In the data rows, the value 500 means zero.
Each row of this table is followed by its label. One hidden rule gives the labels. It looks at one to three of the table's principal directions, none of them among the few with the most spread.
c(596, 578, 737, 549, 416, 419, 349, 521, 486, 497, 589, 603, 501, 430, 651, 348, 515, 431, 435,
  274, 515, 417, 523, 455, 534, 643, 324, 439, 586, 567, 638, 615, 612) 2
c(215, 466, 147, 318, 655, 407, 643, 304, 823, 608, 422, 483, 275, 655, 238, 669, 458, 637, 538,
  700, 496, 507, 621, 542, 526, 300, 610, 779, 250, 219, 264, 382, 511) 2
c(545, 526, 499, 515, 398, 416, 553, 478, 569, 543, 417, 501, 471, 590, 589, 539, 629, 487, 417,
  503, 438, 501, 412, 477, 566, 444, 551, 462, 582, 414, 519, 467, 519) 2
c(437, 411, 513, 456, 475, 392, 507, 606, 444, 549, 419, 621, 564, 637, 403, 316, 506, 343, 367,
  410, 447, 490, 530, 635, 541, 447, 413, 485, 427, 456, 467, 501, 550) 2
c(635, 428, 641, 487, 426, 465, 542, 568, 329, 479, 374, 544, 605, 592, 572, 405, 619, 433, 344,
  500, 399, 539, 386, 473, 504, 465, 453, 308, 603, 544, 576, 451, 398) 2
c(802, 665, 909, 562, 349, 617, 383, 526, 478, 384, 595, 455, 603, 376, 848, 507, 644, 396, 284,
  430, 355, 470, 320, 404, 481, 676, 458, 368, 726, 540, 743, 553, 371) 2
c(641, 602, 815, 638, 537, 694, 348, 525, 566, 358, 688, 525, 673, 326, 677, 455, 472, 317, 446,
  376, 439, 436, 482, 590, 488, 811, 462, 522, 570, 481, 575, 657, 507) 2
c(453, 400, 556, 648, 496, 615, 369, 460, 402, 395, 675, 763, 722, 388, 489, 284, 314, 461, 730,
  239, 630, 398, 740, 612, 572, 661, 240, 584, 507, 590, 434, 692, 709) 1
c(442, 412, 352, 623, 586, 507, 442, 699, 221, 554, 586, 492, 481, 447, 306, 226, 232, 538, 747,
  444, 686, 671, 598, 531, 367, 547, 450, 469, 376, 849, 618, 614, 642) 2
c(688, 381, 785, 499, 446, 414, 550, 499, 376, 482, 417, 472, 448, 536, 585, 427, 687, 539, 312,
  538, 430, 537, 357, 316, 429, 489, 495, 263, 649, 544, 639, 382, 350) 2
c(442, 487, 555, 509, 593, 507, 446, 407, 544, 451, 620, 542, 410, 340, 443, 528, 426, 632, 604,
  508, 623, 470, 574, 499, 408, 553, 474, 608, 441, 476, 498, 548, 520) 3
c(400, 658, 387, 651, 636, 566, 420, 364, 741, 451, 662, 524, 407, 346, 557, 594, 396, 591, 732,
  387, 650, 393, 613, 495, 521, 695, 549, 660, 508, 479, 478, 677, 724) 3
c(482, 524, 655, 471, 426, 235, 329, 633, 571, 776, 468, 308, 407, 361, 431, 477, 453, 419, 503,
  389, 512, 566, 547, 541, 550, 453, 437, 405, 397, 511, 363, 441, 544) 2
c(618, 343, 706, 419, 589, 541, 516, 530, 195, 363, 476, 747, 722, 583, 487, 347, 511, 403, 443,
  515, 479, 461, 496, 524, 516, 642, 317, 362, 503, 545, 504, 541, 423) 2
c(752, 420, 675, 658, 515, 610, 518, 644, 135, 389, 438, 379, 638, 379, 612, 459, 564, 527, 545,
  551, 525, 641, 310, 380, 337, 608, 568, 145, 694, 795, 672, 485, 341) 2
c(281, 548, 208, 513, 472, 481, 450, 572, 540, 583, 567, 437, 460, 397, 348, 576, 341, 512, 707,
  449, 653, 499, 630, 663, 478, 410, 532, 690, 340, 515, 376, 537, 643) 3
c(588, 500, 854, 584, 420, 494, 396, 466, 616, 445, 608, 662, 571, 464, 646, 348, 570, 363, 335,
  301, 427, 367, 520, 549, 589, 641, 381, 520, 609, 383, 559, 591, 574) 2
c(485, 670, 594, 500, 408, 722, 309, 587, 583, 428, 801, 521, 625, 389, 579, 436, 334, 278, 465,
  346, 455, 398, 619, 654, 527, 668, 389, 759, 419, 509, 567, 648, 569) 3
c(797, 656, 802, 426, 612, 791, 371, 493, 208, 235, 610, 464, 693, 251, 733, 568, 458, 559, 461,
  619, 443, 565, 360, 373, 285, 747, 369, 340, 581, 730, 752, 586, 178) 1
c(685, 682, 764, 556, 434, 701, 417, 362, 669, 343, 694, 433, 512, 333, 800, 671, 602, 502, 418,
  486, 427, 389, 423, 374, 483, 700, 531, 555, 673, 432, 634, 544, 416) 3
c(409, 518, 228, 540, 516, 387, 571, 543, 527, 667, 427, 289, 289, 471, 372, 624, 448, 684, 686,
  647, 618, 662, 453, 455, 443, 331, 708, 502, 437, 573, 472, 434, 539) 3
c(374, 361, 281, 405, 459, 245, 687, 477, 524, 618, 208, 635, 443, 825, 370, 437, 640, 496, 373,
  529, 438, 514, 474, 545, 612, 244, 511, 448, 468, 343, 385, 387, 555) 2
c(300, 599, 284, 653, 416, 407, 421, 446, 862, 660, 571, 585, 460, 559, 487, 419, 386, 409, 652,
  242, 538, 414, 702, 646, 741, 505, 468, 738, 450, 363, 349, 648, 884) 1
c(404, 322, 417, 475, 492, 388, 568, 497, 437, 560, 455, 594, 435, 637, 345, 353, 484, 535, 521,
  462, 555, 487, 599, 468, 532, 397, 439, 498, 458, 521, 453, 441, 578) 3
c(344, 582, 206, 541, 497, 543, 584, 297, 780, 466, 464, 706, 544, 667, 549, 575, 503, 525, 590,
  438, 481, 365, 602, 587, 725, 456, 512, 719, 529, 277, 360, 603, 702) 2
c(715, 598, 733, 455, 461, 396, 503, 479, 540, 563, 311, 259, 354, 498, 697, 539, 706, 600, 228,
  553, 317, 592, 283, 211, 429, 405, 555, 185, 696, 589, 691, 347, 249) 2
c(640, 398, 706, 604, 384, 482, 459, 658, 230, 459, 505, 561, 554, 497, 555, 198, 518, 461, 384,
  372, 495, 580, 433, 461, 387, 500, 391, 324, 613, 725, 761, 531, 481) 2
c(479, 436, 478, 411, 452, 588, 602, 459, 540, 400, 547, 739, 584, 761, 485, 381, 541, 345, 305,
  544, 366, 446, 513, 610, 561, 512, 447, 705, 432, 313, 550, 522, 515) 1
c(633, 304, 686, 480, 218, 495, 550, 614, 177, 429, 509, 672, 635, 635, 556, 272, 614, 402, 318,
  429, 454, 481, 451, 486, 497, 399, 346, 411, 622, 586, 664, 435, 447) 4
c(610, 316, 800, 429, 455, 447, 497, 603, 275, 458, 420, 512, 585, 513, 474, 349, 614, 400, 267,
  467, 419, 500, 442, 471, 406, 470, 391, 285, 546, 557, 549, 375, 313) 2
c(470, 424, 313, 477, 685, 288, 694, 498, 534, 655, 151, 295, 316, 657, 371, 608, 635, 637, 481,
  694, 470, 641, 355, 353, 483, 335, 742, 224, 519, 508, 399, 318, 404) 2
c(580, 553, 625, 496, 600, 587, 465, 518, 376, 375, 641, 424, 357, 311, 517, 529, 468, 655, 494,
  621, 600, 560, 403, 398, 229, 592, 565, 507, 493, 638, 751, 528, 369) 3
c(627, 675, 775, 552, 410, 603, 323, 607, 517, 436, 614, 443, 642, 302, 699, 523, 512, 328, 383,
  372, 429, 439, 432, 599, 495, 646, 457, 477, 581, 509, 582, 593, 449) 4
c(410, 577, 400, 568, 520, 466, 573, 308, 927, 501, 489, 564, 416, 649, 582, 597, 629, 423, 423,
  435, 413, 372, 527, 527, 643, 578, 604, 668, 533, 191, 405, 527, 672) 1
c(315, 383, 255, 441, 591, 296, 636, 414, 604, 610, 315, 561, 410, 653, 318, 583, 555, 559, 579,
  552, 563, 466, 558, 541, 598, 366, 563, 511, 413, 329, 248, 418, 600) 3
c(676, 711, 724, 503, 668, 646, 356, 526, 436, 370, 561, 341, 526, 257, 680, 581, 481, 519, 451,
  506, 468, 517, 390, 377, 329, 731, 491, 330, 572, 683, 682, 574, 320) 2
c(450, 437, 513, 494, 572, 468, 453, 575, 349, 485, 533, 568, 519, 439, 396, 396, 410, 495, 568,
  443, 605, 494, 564, 555, 432, 542, 416, 480, 427, 598, 502, 549, 540) 3
c(663, 817, 673, 689, 549, 780, 309, 470, 647, 373, 824, 321, 427, 202, 780, 569, 387, 559, 599,
  422, 537, 469, 470, 338, 410, 812, 578, 569, 641, 691, 782, 694, 530) 3
c(522, 504, 614, 654, 527, 594, 370, 592, 379, 396, 723, 682, 621, 377, 519, 305, 350, 388, 626,
  337, 631, 468, 577, 643, 460, 759, 390, 592, 470, 599, 607, 731, 687) 2
c(418, 721, 161, 532, 585, 684, 515, 437, 619, 414, 465, 356, 537, 412, 578, 759, 456, 580, 644,
  559, 510, 514, 474, 523, 444, 498, 634, 574, 507, 524, 474, 549, 471) 1
c(487, 464, 547, 414, 525, 505, 549, 392, 583, 469, 527, 563, 422, 559, 476, 517, 538, 564, 415,
  585, 462, 466, 507, 457, 496, 460, 499, 596, 473, 385, 515, 457, 441) 3
c(435, 496, 351, 423, 714, 384, 581, 482, 557, 617, 335, 320, 323, 522, 346, 622, 489, 642, 548,
  700, 513, 628, 442, 424, 432, 411, 662, 408, 399, 503, 412, 399, 404) 2
c(483, 716, 591, 477, 342, 472, 382, 469, 869, 634, 650, 378, 358, 468, 621, 581, 505, 414, 379,
  419, 397, 423, 531, 502, 635, 489, 537, 710, 490, 336, 506, 510, 577) 4
c(461, 611, 494, 512, 586, 429, 405, 502, 645, 611, 519, 288, 305, 365, 468, 524, 424, 593, 530,
  483, 523, 574, 522, 410, 405, 496, 544, 487, 440, 584, 545, 487, 492) 1
c(647, 469, 567, 495, 416, 577, 523, 541, 367, 452, 494, 389, 524, 529, 582, 465, 566, 472, 406,
  548, 412, 601, 414, 370, 385, 523, 485, 385, 558, 625, 653, 413, 364) 1
c(504, 517, 564, 502, 337, 465, 492, 458, 577, 476, 501, 723, 602, 646, 627, 395, 589, 369, 366,
  312, 422, 334, 547, 552, 695, 489, 365, 553, 602, 377, 497, 560, 627) 3
c(364, 538, 305, 530, 575, 546, 453, 429, 527, 485, 587, 618, 525, 440, 433, 509, 328, 586, 750,
  434, 640, 443, 666, 563, 565, 531, 423, 646, 426, 527, 402, 628, 663) 3
c(230, 495, 171, 448, 532, 399, 585, 366, 861, 681, 455, 502, 360, 660, 316, 601, 430, 540, 609,
  533, 501, 446, 668, 579, 712, 319, 597, 757, 354, 256, 212, 453, 673) 4
c(586, 490, 802, 485, 606, 553, 411, 654, 423, 475, 523, 392, 595, 381, 488, 468, 501, 327, 361,
  478, 439, 465, 451, 549, 455, 629, 522, 349, 504, 554, 479, 480, 361) 4
c(508, 541, 321, 483, 544, 536, 598, 527, 546, 533, 439, 322, 437, 595, 482, 627, 537, 474, 502,
  646, 445, 591, 417, 442, 464, 503, 673, 483, 466, 507, 497, 418, 449) 1
c(472, 449, 574, 411, 445, 494, 337, 596, 376, 586, 658, 583, 572, 495, 384, 245, 265, 386, 552,
  380, 505, 539, 704, 559, 535, 548, 215, 599, 311, 631, 497, 560, 570) 1
c(424, 484, 407, 516, 529, 553, 444, 661, 347, 485, 599, 474, 587, 379, 375, 516, 365, 401, 647,
  500, 626, 532, 546, 685, 409, 577, 512, 576, 351, 571, 440, 560, 552) 3
c(451, 481, 472, 469, 470, 417, 474, 436, 491, 526, 426, 665, 590, 539, 509, 465, 494, 508, 550,
  393, 520, 416, 589, 541, 644, 451, 349, 481, 520, 454, 378, 540, 581) 2
c(592, 188, 742, 580, 557, 395, 542, 540, 202, 469, 385, 711, 687, 539, 426, 299, 555, 461, 552,
  424, 568, 471, 519, 512, 571, 564, 374, 222, 597, 560, 381, 494, 523) 4
c(508, 375, 449, 377, 363, 304, 617, 601, 402, 646, 277, 359, 377, 687, 409, 436, 643, 505, 280,
  582, 389, 626, 395, 402, 438, 214, 536, 338, 494, 538, 549, 264, 353) 1
c(575, 623, 543, 364, 405, 686, 450, 549, 473, 458, 634, 393, 531, 485, 568, 552, 441, 445, 383,
  603, 381, 533, 472, 476, 455, 482, 477, 623, 446, 546, 621, 469, 330) 3
c(175, 327, 130, 377, 609, 285, 628, 427, 665, 691, 336, 689, 493, 778, 159, 484, 408, 448, 629,
  536, 531, 469, 708, 720, 738, 328, 474, 687, 232, 227, 79, 460, 705) 2
c(570, 322, 815, 348, 300, 565, 473, 573, 354, 453, 563, 634, 704, 577, 477, 343, 545, 295, 234,
  464, 343, 416, 546, 603, 564, 412, 303, 538, 487, 406, 462, 397, 336) 3
c(513, 505, 417, 533, 567, 360, 670, 386, 660, 523, 280, 382, 347, 563, 554, 745, 753, 611, 444,
  633, 484, 504, 319, 393, 484, 439, 751, 358, 617, 338, 438, 373, 450) 3
c(502, 464, 471, 485, 522, 701, 507, 468, 364, 301, 640, 740, 702, 549, 521, 440, 432, 410, 559,
  475, 529, 404, 582, 590, 513, 661, 373, 635, 470, 496, 522, 620, 548) 2
c(437, 365, 288, 487, 589, 534, 656, 486, 356, 464, 470, 507, 417, 586, 347, 511, 468, 657, 620,
  669, 601, 572, 494, 431, 405, 408, 606, 515, 459, 582, 524, 443, 473) 4
c(707, 380, 842, 639, 245, 286, 469, 652, 339, 556, 359, 532, 624, 530, 679, 330, 755, 299, 301,
  274, 429, 486, 355, 492, 560, 526, 418, 162, 733, 527, 564, 448, 538) 3
c(431, 303, 377, 356, 388, 431, 663, 502, 385, 503, 360, 742, 644, 795, 375, 433, 578, 393, 391,
  590, 418, 497, 508, 662, 617, 321, 425, 577, 412, 306, 364, 418, 486) 2
c(489, 326, 354, 531, 378, 273, 677, 511, 457, 693, 195, 345, 412, 621, 419, 580, 663, 643, 529,
  606, 494, 628, 396, 403, 564, 174, 656, 269, 604, 493, 358, 275, 444) 3
c(486, 514, 409, 645, 596, 445, 602, 483, 608, 460, 354, 486, 473, 574, 561, 553, 659, 460, 465,
  451, 499, 458, 395, 500, 501, 573, 674, 376, 621, 434, 494, 515, 588) 3
c(508, 376, 543, 559, 559, 435, 563, 463, 427, 482, 459, 616, 458, 544, 452, 393, 518, 606, 537,
  508, 566, 507, 494, 451, 499, 480, 503, 432, 553, 527, 533, 517, 541) 4
c(341, 491, 321, 618, 438, 360, 552, 442, 811, 646, 475, 578, 369, 676, 441, 388, 496, 472, 510,
  380, 485, 486, 588, 578, 657, 409, 564, 673, 474, 331, 435, 544, 769) 2
c(476, 494, 402, 443, 502, 463, 569, 452, 569, 555, 400, 412, 433, 567, 473, 583, 547, 559, 471,
  586, 448, 541, 474, 437, 508, 386, 562, 478, 494, 460, 452, 403, 433) 2
c(321, 348, 228, 502, 359, 170, 564, 669, 436, 760, 307, 560, 476, 732, 292, 342, 499, 360, 554,
  371, 562, 551, 577, 653, 647, 306, 462, 462, 380, 478, 322, 447, 750) 3
c(373, 439, 227, 401, 445, 361, 645, 384, 594, 609, 383, 522, 350, 664, 388, 600, 545, 650, 547,
  638, 519, 544, 517, 471, 556, 263, 559, 609, 424, 363, 398, 389, 530) 2
c(418, 352, 188, 441, 669, 364, 841, 370, 562, 525, 180, 415, 263, 758, 345, 666, 707, 731, 441,
  828, 476, 627, 326, 357, 398, 267, 807, 398, 502, 369, 462, 282, 370) 2
c(584, 503, 541, 515, 493, 479, 519, 460, 416, 491, 434, 541, 506, 507, 573, 485, 532, 613, 521,
  520, 505, 524, 449, 400, 529, 462, 474, 381, 606, 576, 559, 512, 467) 3
Which label does each new row get?
c(724, 700, 780, 519, 511, 663, 355, 475, 437, 354, 638, 387, 496, 269, 765, 555, 521, 568, 436,
  466, 475, 475, 403, 296, 364, 690, 445, 378, 660, 690, 762, 562, 346) >> 2
c(446, 434, 344, 458, 783, 533, 641, 387, 460, 404, 395, 542, 485, 545, 400, 654, 520, 625, 625,
  679, 579, 480, 476, 455, 463, 566, 617, 440, 468, 461, 380, 484, 450) >> 3
c(429, 524, 311, 340, 536, 616, 564, 530, 386, 456, 540, 459, 475, 495, 375, 630, 404, 597, 548,
  741, 536, 571, 475, 555, 394, 371, 574, 654, 354, 515, 512, 456, 355) >> 4
c(403, 497, 301, 601, 516, 520, 554, 394, 563, 460, 561, 734, 518, 583, 494, 476, 434, 564, 703,
  450, 620, 423, 593, 565, 633, 541, 497, 663, 515, 434, 453, 652, 745) >> 4
c(364, 375, 244, 443, 659, 341, 664, 531, 409, 534, 291, 542, 438, 660, 305, 535, 558, 527, 541,
  601, 581, 529, 466, 545, 462, 425, 602, 415, 408, 464, 385, 435, 537) >> 3
c(290, 270, 307, 503, 557, 100, 576, 454, 639, 788, 261, 483, 326, 627, 217, 440, 519, 550, 619,
  450, 581, 575, 628, 529, 584, 328, 493, 428, 347, 368, 189, 365, 680) >> 1
c(495, 344, 533, 520, 609, 465, 481, 591, 242, 458, 508, 564, 573, 435, 366, 400, 432, 474, 618,
  484, 634, 539, 542, 551, 385, 613, 421, 399, 417, 622, 468, 523, 519) >> 2
c(475, 524, 677, 525, 440, 403, 299, 589, 485, 578, 612, 651, 583, 405, 487, 282, 360, 367, 520,
  270, 538, 463, 631, 660, 579, 590, 269, 560, 415, 516, 484, 654, 663) >> 1
c(890, 393, 980, 493, 338, 687, 471, 634, 42, 279, 555, 595, 729, 517, 726, 222, 609, 399, 202,
  506, 335, 585, 311, 362, 344, 609, 307, 236, 704, 752, 896, 489, 216) >> 1
c(378, 563, 340, 546, 702, 638, 485, 378, 604, 362, 609, 661, 597, 456, 482, 601, 399, 477, 710,
  447, 615, 345, 636, 607, 563, 725, 489, 663, 441, 413, 355, 666, 666) >> 3
c(393, 413, 379, 366, 685, 421, 584, 393, 537, 544, 422, 586, 478, 592, 329, 604, 467, 555, 608,
  644, 544, 475, 573, 526, 584, 494, 505, 547, 356, 361, 267, 461, 508) >> 3
c(696, 658, 746, 441, 436, 630, 349, 606, 356, 414, 585, 372, 582, 360, 694, 479, 500, 416, 341,
  447, 399, 513, 416, 398, 385, 614, 389, 369, 574, 697, 719, 512, 314) >> 2
c(564, 771, 632, 596, 363, 568, 213, 501, 740, 614, 743, 272, 467, 202, 683, 564, 344, 465, 622,
  322, 491, 517, 600, 467, 542, 638, 414, 612, 496, 578, 530, 602, 588) >> 1
c(817, 522, 810, 519, 363, 678, 418, 648, 145, 415, 584, 369, 602, 380, 683, 376, 484, 530, 404,
  560, 419, 654, 344, 319, 352, 533, 427, 275, 655, 837, 826, 479, 247) >> 3
c(702, 593, 595, 708, 615, 593, 525, 473, 386, 355, 472, 311, 410, 290, 717, 637, 624, 720, 589,
  546, 603, 544, 287, 231, 303, 642, 698, 201, 782, 746, 740, 521, 400) >> 4
c(347, 388, 331, 468, 514, 215, 668, 488, 691, 702, 211, 380, 310, 690, 347, 585, 680, 522, 395,
  540, 462, 492, 455, 479, 586, 247, 692, 393, 502, 327, 297, 296, 523) >> 4
c(563, 525, 787, 484, 454, 561, 300, 622, 356, 453, 658, 563, 617, 340, 538, 310, 383, 386, 429,
  322, 503, 441, 578, 561, 462, 601, 284, 486, 488, 640, 600, 597, 476) >> 3
c(570, 484, 533, 609, 598, 548, 499, 466, 486, 448, 450, 565, 599, 541, 562, 388, 490, 469, 532,
  428, 460, 521, 503, 463, 531, 634, 455, 380, 575, 565, 525, 577, 544) >> 1
c(665, 530, 670, 595, 402, 525, 455, 543, 489, 508, 497, 434, 559, 503, 658, 417, 564, 413, 412,
  424, 396, 549, 427, 423, 521, 580, 478, 367, 625, 574, 607, 505, 480) >> 1
c(177, 273, 228, 489, 584, 334, 593, 478, 553, 576, 542, 738, 415, 603, 137, 422, 379, 504, 691,
  510, 709, 463, 699, 759, 528, 428, 504, 793, 226, 291, 262, 536, 767) >> 3
c(374, 373, 99, 500, 667, 349, 718, 536, 414, 594, 166, 391, 448, 664, 297, 612, 564, 588, 629,
  664, 557, 640, 419, 499, 458, 345, 702, 311, 442, 526, 328, 371, 492) >> 1
c(373, 314, 357, 594, 554, 389, 569, 531, 427, 543, 451, 582, 524, 535, 332, 473, 483, 481, 696,
  447, 665, 469, 586, 597, 545, 513, 536, 476, 457, 480, 308, 501, 678) >> 3
c(406, 407, 566, 486, 512, 337, 391, 523, 535, 647, 548, 637, 476, 531, 351, 249, 349, 440, 550,
  346, 538, 506, 690, 580, 597, 511, 297, 567, 351, 494, 409, 566, 671) >> 1
c(297, 379, 180, 492, 436, 300, 567, 410, 641, 681, 419, 611, 421, 702, 325, 417, 439, 521, 652,
  431, 547, 535, 684, 556, 646, 360, 415, 644, 355, 384, 304, 475, 745) >> 1
c(302, 614, 282, 490, 413, 276, 422, 449, 860, 775, 467, 458, 391, 542, 432, 564, 423, 446, 610,
  376, 499, 487, 653, 628, 722, 399, 475, 689, 351, 297, 250, 522, 752) >> 1
c(407, 424, 341, 504, 723, 422, 521, 588, 368, 528, 460, 521, 496, 502, 302, 475, 391, 464, 681,
  547, 640, 572, 541, 590, 423, 633, 527, 460, 325, 566, 402, 554, 598) >> 1
c(624, 682, 745, 585, 526, 642, 293, 421, 636, 413, 621, 399, 642, 239, 750, 628, 503, 410, 548,
  303, 465, 358, 554, 430, 553, 780, 397, 412, 634, 532, 447, 584, 492) >> 1
c(478, 528, 458, 441, 507, 807, 477, 540, 326, 254, 707, 729, 695, 529, 501, 368, 349, 407, 466,
  497, 493, 437, 570, 643, 420, 594, 371, 732, 422, 562, 661, 650, 472) >> 3
c(323, 626, 238, 312, 404, 545, 502, 460, 729, 620, 521, 481, 488, 604, 399, 603, 366, 482, 475,
  617, 382, 538, 595, 671, 622, 263, 494, 841, 288, 305, 363, 474, 478) >> 1
c(227, 592, 171, 555, 560, 281, 488, 544, 805, 747, 422, 289, 235, 451, 309, 599, 418, 559, 630,
  462, 606, 562, 567, 605, 489, 344, 689, 625, 337, 422, 349, 479, 688) >> 2
c(357, 451, 320, 405, 631, 537, 552, 491, 466, 474, 511, 511, 477, 496, 321, 581, 413, 550, 595,
  616, 583, 493, 565, 577, 436, 458, 541, 614, 346, 466, 392, 476, 472) >> 4
c(661, 480, 739, 345, 160, 241, 447, 694, 448, 781, 276, 312, 556, 646, 582, 424, 673, 267, 164,
  447, 226, 605, 382, 472, 652, 268, 390, 248, 542, 479, 455, 273, 341) >> 1
c(526, 517, 423, 590, 469, 424, 522, 423, 550, 569, 474, 575, 439, 605, 568, 415, 495, 583, 605,
  419, 529, 500, 538, 371, 639, 508, 466, 455, 599, 562, 538, 564, 665) >> 2
c(290, 512, 389, 525, 439, 496, 398, 431, 761, 610, 709, 668, 444, 559, 385, 306, 269, 456, 609,
  312, 536, 407, 794, 621, 687, 473, 352, 858, 349, 406, 409, 630, 787) >> 3
c(554, 439, 478, 629, 509, 504, 490, 561, 329, 480, 419, 446, 629, 402, 527, 520, 514, 503, 655,
  435, 580, 539, 479, 493, 473, 556, 501, 293, 591, 640, 438, 505, 518) >> 2
c(449, 683, 493, 544, 358, 584, 410, 379, 771, 454, 657, 760, 577, 573, 674, 410, 447, 411, 449,
  298, 427, 333, 617, 621, 721, 546, 358, 793, 543, 325, 546, 705, 716) >> 2
